In the data rows, zero lies at 7.5, halfway between 7 and 8.
Some points, one per row:
ndarray[11 4 5 13 11 6 3 7 3]
ndarray[6 5 11 5 5 6 14 7 12]
ndarray[6 5 11 6 5 6 14 7 13]
ndarray[5 10 9 4 5 10 9 9 9]
ndarray[11 4 5 13 12 5 4 7 3]
ndarray[6 7 10 4 5 6 14 7 12]
ndarray[6 10 8 6 6 8 9 8 8]
ndarray[8 12 4 9 8 12 0 8 3]
ndarray[6 8 10 4 5 7 12 8 11]
ndarray[7 12 4 8 7 11 2 9 7]
ndarray[6 6 11 5 5 6 14 7 12]
ndarray[6 5 11 6 5 5 14 7 13]
ndarray[7 6 9 7 7 6 11 7 10]
ndarray[11 4 5 13 12 5 4 7 3]
ndarray[9 11 4 9 10 9 1 9 0]
ndarray[6 12 6 6 5 10 6 9 8]
ndarray[11 5 5 12 12 6 3 7 1]
ndarray[8 6 11 4 10 6 10 5 9]
ndarray[11 5 5 12 12 5 3 7 1]
Here are 10 more points, each followed by its number:
ndarray[7 12 7 5 7 9 6 9 6] 0
ndarray[6 7 11 4 5 7 14 7 11] 1
ndarray[6 6 10 6 5 6 13 7 14] 2
ndarray[6 7 11 4 5 6 13 7 12] 3
ndarray[10 11 4 9 10 9 1 9 0] 4
ndarray[9 10 4 9 10 9 2 9 2] 5
ndarray[6 5 11 6 5 5 14 7 13] 6
ndarray[7 11 4 8 7 11 2 9 6] 7
ndarray[10 7 4 12 11 7 3 8 2] 8
ndarray[10 6 4 13 11 7 2 7 2] 9
Which three of these numbered points are nearest to each point below, looking only along the 2 directions in which the first points spread most? Their numbers follow each, nearest first.
ndarray[11 6 5 12 12 6 2 7 2] > 9 8 5
ndarray[7 11 5 7 8 12 1 8 8] > 7 0 5
ndarray[6 13 8 3 6 11 7 9 5] > 0 7 5
ndarray[6 6 11 5 4 6 14 7 12] > 2 3 1
ndarray[8 11 5 7 9 8 5 9 3] > 7 5 0
ndarray[5 10 9 4 4 10 10 8 10] > 1 3 0
ndarray[9 7 6 10 10 8 4 7 5] > 8 5 9
ndarray[9 9 3 12 10 9 0 8 3] > 4 5 8
ndarray[8 10 6 8 8 10 3 8 5] > 7 5 0
ndarray[8 10 6 7 9 9 5 8 3] > 7 5 0
ndarray[9 11 4 9 11 8 2 9 1] > 5 4 8
ndarray[8 12 5 8 9 11 1 9 3] > 7 5 4
